One vector is turned by the same rotation once a tick. Each row is the vector after some number of ticks, and that number follows the row.
The counts run from 0 to 581.
[ 32.2   0.8  -1.6  -8.8  -5.5   7.1  30.9   3.0  -7.6 -11.5 -13.3 -10.1
 -63.4 -12.0  13.1 -12.4  -9.4  -2.5  30.8  25.7   4.0  -2.5  18.1   8.8
  -4.6  -3.8  24.2 -27.1   6.6  16.6  -4.9 -14.9   5.5  -5.4]	293
[ -4.2 -11.3 -15.9  -2.8  -5.6   5.4  24.9  -4.3 -37.7  19.0 -17.9   0.7
 -38.2  38.7  -0.3  -4.0 -17.3  -3.0   7.3  -3.1 -14.5 -15.4  26.4  20.7
 -12.1  -0.4 -20.8  -3.5  18.6  30.3   8.2  -3.8   5.3  34.0]	163
[ 19.8  13.4  -5.8  10.5  23.2   1.4  -8.9   2.6 -15.0  11.1 -14.4  37.5
   0.6   3.7  -1.7 -15.4  -6.1  37.7 -32.3   6.5 -24.9   3.5 -14.6  43.4
   2.9  -5.3 -10.9  -8.1  -5.9  10.0  16.1 -28.2 -19.3 -21.1]	546
[-13.1  -5.6  -9.1   2.3  -6.7   8.4  21.3   2.0 -42.3  15.8 -14.5   4.7
 -22.4  35.3  -2.6  -6.2 -15.8   2.5   4.1  -3.1 -16.7  -8.6  14.3  26.2
  -8.7  -1.5 -39.7  -8.2  26.4  37.5  18.4  -1.3  -3.7  26.1]	161
[  7.6   6.7  -7.9  14.5   6.1  -0.5   0.1   3.6 -23.3  24.0  -7.6  24.1
  -3.5  15.3  -3.8  -9.3 -15.2  30.4 -21.1  -6.7 -38.1  -0.2 -18.7  43.2
 -16.2 -15.4 -17.9   6.0  11.3  11.5  17.5 -24.5 -26.0 -17.6]	549
[ 42.7   6.7  -3.0   0.5   6.5  -7.3  -0.2  19.2   8.2  -5.8   5.2  16.1
 -39.9 -17.1  -1.9 -20.6  -2.9  13.4 -16.7  21.3   1.2   4.8  -6.7  33.6
  -5.8  -4.7  16.3 -26.4   3.4  14.8  -3.3 -29.5   3.5 -44.7]	419
[ -6.1  -7.7  -9.7 -14.4   9.3  15.6   3.6   5.6 -33.1   7.0  -8.2 -16.2
 -34.5  31.0   9.3  13.3   7.5   7.8 -16.3  14.6  33.0  -0.3  -0.9  -7.0
  -1.6  -0.9 -27.5   1.0   0.9  37.5  21.3  43.1  -9.7  14.7]	465
[-17.0 -29.6 -35.1  -1.3  -1.9 -33.2  16.6 -22.1 -32.1  14.9  14.4   0.9
 -12.5  29.9 -16.0  -9.4 -11.5  -2.8 -25.8 -23.4 -13.0 -13.3  24.5  28.9
  -8.5  -3.6 -11.8   0.9  21.3   8.4 -10.7  -5.1  16.8   0.6]	38
[ -6.1 -11.1  -2.8   3.1  14.7  -4.7   2.5 -48.3 -22.9 -18.6 -24.7   6.8
  19.9  -2.5 -28.9   4.0   3.8  10.0 -33.2  22.5   5.4  14.4   0.1  26.3
  22.6  17.6   1.9 -31.7 -11.5   9.2   9.3  17.6 -14.4 -15.5]	332
[ -9.6  -9.8 -15.3  19.4  26.4 -19.1  22.8 -38.3 -40.9   6.0 -12.6 -13.4
  10.5   0.6   7.1  15.9  12.4  34.6 -15.4  -5.9  -5.9  14.7   8.5  -0.5
   0.5 -24.3  -1.6 -11.1   2.6 -22.4   5.0  33.1 -23.4 -12.1]	352
[ 14.5  -9.5 -17.0 -16.8  20.2  14.3  43.4   0.9 -33.0  10.8  -4.9   1.4
 -15.3   4.2  29.2 -12.4  18.7  21.2   5.4  41.5   2.9   4.9  22.9 -12.4
   2.9 -20.9   6.9 -32.9  14.7   5.3   9.4  -2.6 -12.6  -2.4]	473
[ -2.4  14.2 -19.8   6.5 -11.8  15.9  33.4  13.8 -38.6  14.7  15.9  -1.6
 -17.1  19.7  23.8  -3.2 -22.3   8.1   6.5 -12.6 -21.5  -7.0  -8.6  33.5
 -27.7 -10.9 -18.0  18.0  13.6  14.3  29.6 -22.8   1.7   8.1]	267
[  6.7   8.3 -19.8  28.3  18.0 -21.3  23.0  -5.1 -34.7  11.1  20.4  -8.9
  -1.1  -6.3  16.6  19.8   7.5  29.1 -21.2 -15.0 -14.1   7.9 -11.4  23.5
 -29.2 -30.4   1.9   1.3   3.5 -24.2   9.2   2.4  -9.5 -33.5]	246
[-10.4   4.6 -21.5   9.4  22.5  -2.7  -2.7 -24.8 -36.9 -13.6 -25.4  13.7
  19.4  26.3 -13.9  -0.5  -2.7  35.8  -6.8 -18.3  -2.0  13.5  -9.5  17.9
  20.6   7.6 -40.8 -23.0 -11.7  16.9  12.2   9.6 -10.8 -10.8]	50
[-18.1 -31.5 -17.6 -12.1  -8.7 -18.5  23.3 -27.1 -19.3   1.8  16.4 -12.5
 -17.8 -17.4   4.4 -29.8 -19.7  28.4  19.9  -5.9  -5.5  13.7   2.6  -5.8
  16.1 -28.3   1.1   2.8  34.9  -5.3  -0.2  13.0 -19.4 -22.5]	194
[ 20.5  -6.4 -17.7 -23.0  18.1  18.9  21.0  10.9 -24.6   9.5 -10.4   0.9
 -36.7  24.7  21.4  -7.5  19.2  13.0  -5.4  45.9  16.8  -3.5  25.2 -15.3
   3.1 -12.0   2.0 -23.5  -0.2  20.3   9.6   6.6  -3.0  13.3]	470
[  1.3   9.3  -8.2  24.0   3.3  -5.5 -20.5 -32.3 -10.9 -23.3  -0.6 -13.4
  12.4  14.4 -25.2  16.4  -7.3  37.1 -26.9 -12.8   6.2  20.9 -24.8  23.3
  -4.7  -7.1  -0.4  -4.4  -6.9  -4.7  21.7  34.1 -10.1 -35.0]	229
[-10.0   8.2  -6.6  -9.2  -9.5  21.2   9.3 -11.8 -20.6 -22.1   6.5  12.0
  18.4   7.2  -2.6 -40.8 -21.7  36.6  15.1  31.0   4.5  17.3  11.4   8.3
  18.7  -2.6  -4.8 -28.4  22.9   7.9  39.8  -2.7  -8.3   2.5]	494
[-15.9  -4.9 -23.1  -0.5  25.4 -10.4 -17.0 -11.8 -32.1   9.3   6.7 -10.6
 -15.5  22.5  10.4   4.7  -1.5  35.3 -32.5  -9.6  28.5   1.0   6.4  -5.8
   3.8 -10.6 -17.0  19.6  -9.0   2.3  17.1  49.6  -0.7  16.6]	358
[ 14.2   1.7  -8.8  -7.9  22.5  -0.7   4.6 -16.9 -12.4 -10.4 -11.8  12.4
 -10.5 -13.6 -10.6   7.6   2.4 -13.0 -44.5  18.1  10.8  -0.7 -14.8  45.8
  17.0  30.1   2.5 -10.5 -32.4  29.7   4.7 -13.6   2.8 -23.7]	436
[ 16.2 -14.3 -19.1   9.7  23.3 -16.1  24.4 -34.3 -30.1   8.0 -22.9  -2.4
  -8.7  14.2  -1.0  13.6  23.6  26.7 -18.0  18.2 -12.5  -1.5  30.1   1.0
  -6.4 -20.8  26.2 -28.8  -5.2 -22.1  -8.1   9.0 -12.7  -4.9]	348
[ -1.1  -6.9 -13.8 -19.1  11.6  15.8   1.8   7.1 -29.0   9.1  -8.2 -13.7
 -40.1  33.4  10.5   9.0   8.6   6.5 -15.4  21.3  34.6  -3.4   5.8  -9.3
  -3.8  -0.6 -21.3  -3.2  -1.8  36.3  18.0  36.4  -3.6  17.8]	466
[-11.3   6.5 -24.9   4.6   8.5   0.8 -10.3 -13.8 -34.8  -6.0 -21.8   7.6
   6.7  44.7 -16.9  -2.1  -5.7  37.6  -3.9 -20.0  -2.8   9.9 -10.7  14.5
   9.7   2.6 -45.9 -17.2  -3.6  21.8  16.9  12.4 -11.9  -4.5]	52
[  0.3  -1.2 -36.5  -4.2  -5.7   0.3 -12.1  -2.5 -25.0   7.9 -21.2   3.5
 -31.6  65.5 -11.4  -4.5  -7.1  33.9  -3.1 -14.1  -4.7  -7.9   5.8   1.2
  -8.2  -3.6 -28.6  -4.3  -3.2  19.2   5.6   3.6  -1.5  11.1]	56
[-11.6   3.3   0.0   8.2   3.6  14.1  20.0   6.1 -43.7  11.2 -16.6  14.0
  -4.9  27.0  -3.2  -9.9 -13.9   8.6   0.5   0.6 -13.1   0.8   5.7  31.7
  -3.8   2.3 -45.6 -16.8  24.1  39.2  26.3  -0.4 -12.6  18.1]	159
[  3.1  -9.4 -23.1   5.4  -1.9  -6.4  12.3 -16.9 -22.6  26.8  -3.0   0.8
 -31.9  24.6   2.5   9.0 -20.1   4.3 -19.9 -23.3 -34.3 -20.8  -8.3  38.9
 -23.1 -10.8   3.3  38.7  -1.7  11.5   3.0 -17.4  -7.2   8.3]	554
[ 15.5   7.5 -26.9 -14.2  39.8   2.9 -13.7   6.0 -19.7   8.5  -1.1  16.7
 -13.8  24.8  20.6 -16.4   8.6  46.2 -28.0  22.8  17.9  -3.5  23.9  -5.5
  11.5  -8.5   5.1   0.2 -20.3  -0.2  13.9  10.6   6.2  19.8]	363
[ 11.4  -6.0 -24.4   1.4  17.0  -4.7  16.6 -29.5 -16.7  15.2 -14.2  -3.8
 -34.1  12.4   9.0  18.8 -11.2   1.0 -19.0 -15.9 -24.9 -22.3  -0.7  35.8
  -8.5  -1.3  21.9  38.0 -24.5   8.6  -8.0 -14.0   4.8   9.5]	557
[ 20.9  15.3  -5.8  10.3  29.5  -0.6 -12.8   1.9 -13.6   9.0 -14.3  37.8
  -0.2   0.7  -0.4 -16.1  -4.7  37.6 -33.6  11.4 -18.7   3.4 -10.7  42.7
   5.9  -1.0  -6.2  -7.4 -13.4   9.6  12.9 -27.1 -15.2 -20.3]	545
[ -5.7  12.4   0.8  20.0  -1.6 -14.1  -6.5 -44.4 -11.2 -41.4  -8.6  -8.1
   6.6 -20.4 -16.6 -10.9 -23.1  33.3  10.3  -3.5   9.7  23.2   7.5  16.8
  19.1   4.3  13.7 -27.0  -3.8 -19.0  16.9  23.0  -1.4 -14.2]	511
[  5.3   0.7 -26.2 -21.0  -3.5   7.8   6.3 -34.0   2.3 -21.3  17.9 -12.8
 -19.4 -19.3  10.4  -7.0 -26.7   6.3  -9.9  14.2  13.1  -3.3 -12.1  17.0
  12.7  14.0  46.3  29.5 -33.8  -8.2  15.0  -9.5  13.9  -5.9]	96
[-22.1  -9.2 -18.3   9.8  23.8 -15.6  -4.9 -21.0 -40.4  10.1   5.9 -14.9
  -2.0  13.5   7.9  10.2   0.1  34.8 -24.2 -18.3  17.4   8.0   2.0  -4.2
   3.0 -16.4 -18.5  14.7  -0.2  -5.3  14.6  51.3 -12.5   4.9]	356
[  5.9  11.4   1.2   5.6  -5.6 -11.0 -29.7   5.9   5.8 -23.2  14.6 -14.1
 -51.2  -8.4  -7.2  -8.3 -29.8  10.9  -6.3 -22.5  30.1  10.1 -21.9  26.4
  -2.0   0.9  -4.4  14.6   0.5  24.9  12.0  24.9  12.7 -26.7]	411
[-20.2 -20.2 -16.6  -9.6   1.4   0.7  50.3 -15.9 -47.5   8.8  20.9 -17.8
  -3.0 -10.8  26.5 -10.1  -1.2  14.4  11.8  11.4   3.6  12.9   8.8 -10.1
   2.0 -24.8  -8.7  -4.4  30.4  -4.5  16.8  15.1 -16.4  -4.5]	478
[  2.6  14.6   2.4   4.9  37.2  10.7  22.5  -6.8 -41.9  -3.9 -22.0  23.9
  10.1  -5.9   5.7  -5.4   1.8   2.7 -16.9  15.3   4.5   5.2   7.5  38.2
  23.1  20.5 -27.5 -27.2 -11.3  29.4  18.4  -5.2  -1.1   7.2]	154
